In the rows, zero is written as 128.
Each path below is one point turned by a fixed rotation once a step. After each direction that follows a path, write how fast that rotation turns it, in deg/step (0 if it stays still).
Each turn is a multiple of 5 degrees from 10 to 175, or 0.
Each row of a path follows its step; steps can be skipped.
Path 1:
step 0: [128 128 131 132 119 126 140 123 139 140 125 128 124 132 141 130 133 129
 127 120 128 121 136 131 126 123 119 121 126 129 128 133 129 121 123 137
 124 128 130 134 124 133 128 128 128]
step 1: [127 127 134 135 140 125 119 130 127 134 128 128 127 118 130 125 117 126
 134 131 120 131 119 128 128 129 130 133 130 123 123 123 139 124 126 123
 128 129 125 121 136 134 123 137 134]
step 2: [128 127 120 120 129 134 128 126 123 115 131 125 120 138 128 134 125 131
 122 133 120 120 137 115 133 122 131 125 126 136 131 125 128 127 127 128
 126 132 134 131 131 122 124 131 120]
step 3: [117 126 133 128 133 132 143 126 134 136 128 129 138 136 141 123 128 123
 129 130 133 129 129 130 131 127 119 131 129 121 125 133 129 129 126 123
 133 121 129 136 126 133 134 126 130]
step 4: [141 126 123 127 131 122 124 120 128 140 130 133 128 125 118 124 127 126
 135 129 122 132 124 121 129 135 132 127 133 126 132 119 134 130 127 128
 118 135 131 129 137 128 130 134 135]
step 5: [125 127 135 124 121 132 133 126 126 124 138 119 120 131 132 134 120 133
 124 126 126 128 132 123 133 119 125 129 123 130 131 132 127 116 134 142
 132 135 135 123 122 130 127 128 128]
step 6: [117 134 126 132 139 129 134 132 126 135 137 125 131 131 134 127 128 119
 136 134 127 124 127 128 123 136 129 124 135 125 120 131 131 135 127 120
 134 125 122 117 131 130 132 130 124]
step 7: [132 131 122 125 121 122 128 121 130 123 127 141 124 128 128 124 131 123
 129 125 120 126 134 125 124 121 124 128 124 134 133 123 126 132 123 124
 116 139 135 133 134 129 137 136 130]
step 8: [120 122 142 131 130 134 128 130 125 131 127 124 118 126 135 126 120 127
 133 129 128 138 130 122 132 131 121 132 121 123 128 122 129 125 134 133
 132 126 131 131 118 134 127 118 132]
step 9: [132 125 122 124 134 124 137 129 128 132 133 124 131 128 130 128 131 133
 129 137 121 124 131 121 122 140 138 114 128 126 128 130 131 133 125 126
 120 129 123 116 129 127 120 131 127]
step 10: [127 136 132 127 123 128 140 126 129 116 125 126 128 124 126 125 130 125
 124 127 129 123 134 130 126 121 118 137 127 133 128 135 135 117 127 129
 127 136 135 132 133 134 133 138 134]
[127 130 126 128 128 129 129 128 128 131 129 130 130 127 126 126 129 128
 127 128 128 129 132 128 128 127 126 125 131 130 128 131 126 126 125 125
 128 126 127 127 128 130 126 127 130]	115
[129 127 128 125 127 129 128 127 129 126 130 129 127 126 127 128 131 126
 125 126 127 126 126 126 126 127 129 123 127 129 130 128 130 129 126 129
 129 130 130 130 129 126 127 126 128]	145
Path 2:
step 0: [125 131 123 126 140 127 130 128 133 124 124 137 134 117 127 120 122 121
 138 129 129 136 132 123 131 123 127 133 130 130 129 122 131 138 130 118
 120 128 130 124 125 119 118 122 130]
step 1: [135 134 126 130 114 123 128 130 138 118 126 127 124 126 128 132 129 133
 126 121 130 121 136 126 140 136 131 137 129 117 128 124 124 121 126 125
 120 129 124 127 130 128 132 118 121]
step 2: [126 124 143 131 139 126 127 137 128 121 119 122 123 126 124 134 122 125
 123 130 123 128 127 125 127 119 134 128 128 127 120 130 120 130 126 116
 127 132 134 122 136 128 118 131 124]
step 3: [136 125 127 137 128 137 123 124 128 126 130 129 122 142 127 126 123 131
 135 120 131 125 135 123 122 128 129 136 132 124 134 134 130 138 139 120
 116 123 123 127 130 129 135 128 127]
step 4: [121 125 132 133 129 136 121 129 124 125 120 114 139 127 120 128 126 124
 126 133 126 134 130 127 131 126 130 126 124 132 118 122 125 123 130 127
 120 130 124 134 117 132 130 113 127]
step 5: [136 132 136 135 123 121 130 119 129 129 129 130 125 132 122 126 118 132
 131 132 124 116 130 136 133 122 127 126 134 131 123 130 129 139 123 131
 121 128 124 117 126 121 126 122 140]
step 6: [122 131 127 118 128 140 128 121 138 118 129 130 131 124 133 123 122 116
 125 133 136 125 131 118 127 122 133 133 130 128 117 132 133 133 127 124
 129 128 135 124 123 124 134 124 118]
step 7: [139 130 132 133 121 127 129 122 126 124 118 125 124 120 129 122 127 127
 124 118 139 124 125 118 141 127 131 124 134 129 132 129 121 124 134 125
 125 135 128 126 131 138 125 125 139]
step 8: [128 131 128 130 142 133 120 132 131 130 124 127 131 123 128 128 115 131
 122 117 125 128 135 132 130 123 138 127 122 125 122 140 133 126 121 125
 123 132 132 130 135 118 132 128 129]
step 9: [131 133 118 127 125 128 125 124 127 118 123 123 122 136 131 128 123 117
 129 123 122 123 128 129 122 130 139 131 126 126 132 119 117 134 143 125
 126 130 123 129 124 122 127 127 137]
step 10: [129 117 130 138 132 117 129 131 132 131 120 123 125 127 127 128 126 117
 125 127 135 124 137 129 130 124 126 117 123 122 122 130 137 127 125 122
 126 128 125 136 117 126 129 115 122]
[131 130 126 126 127 132 127 129 129 130 130 129 128 130 129 126 129 128
 127 126 125 130 130 128 126 126 127 130 128 126 129 129 130 129 126 128
 126 128 129 126 126 126 126 129 127]	135
[130 129 130 128 127 129 132 128 128 130 126 127 125 127 126 129 128 128
 127 127 129 128 128 125 126 127 129 127 133 127 127 129 127 127 128 127
 130 125 130 127 128 128 129 129 125]	80
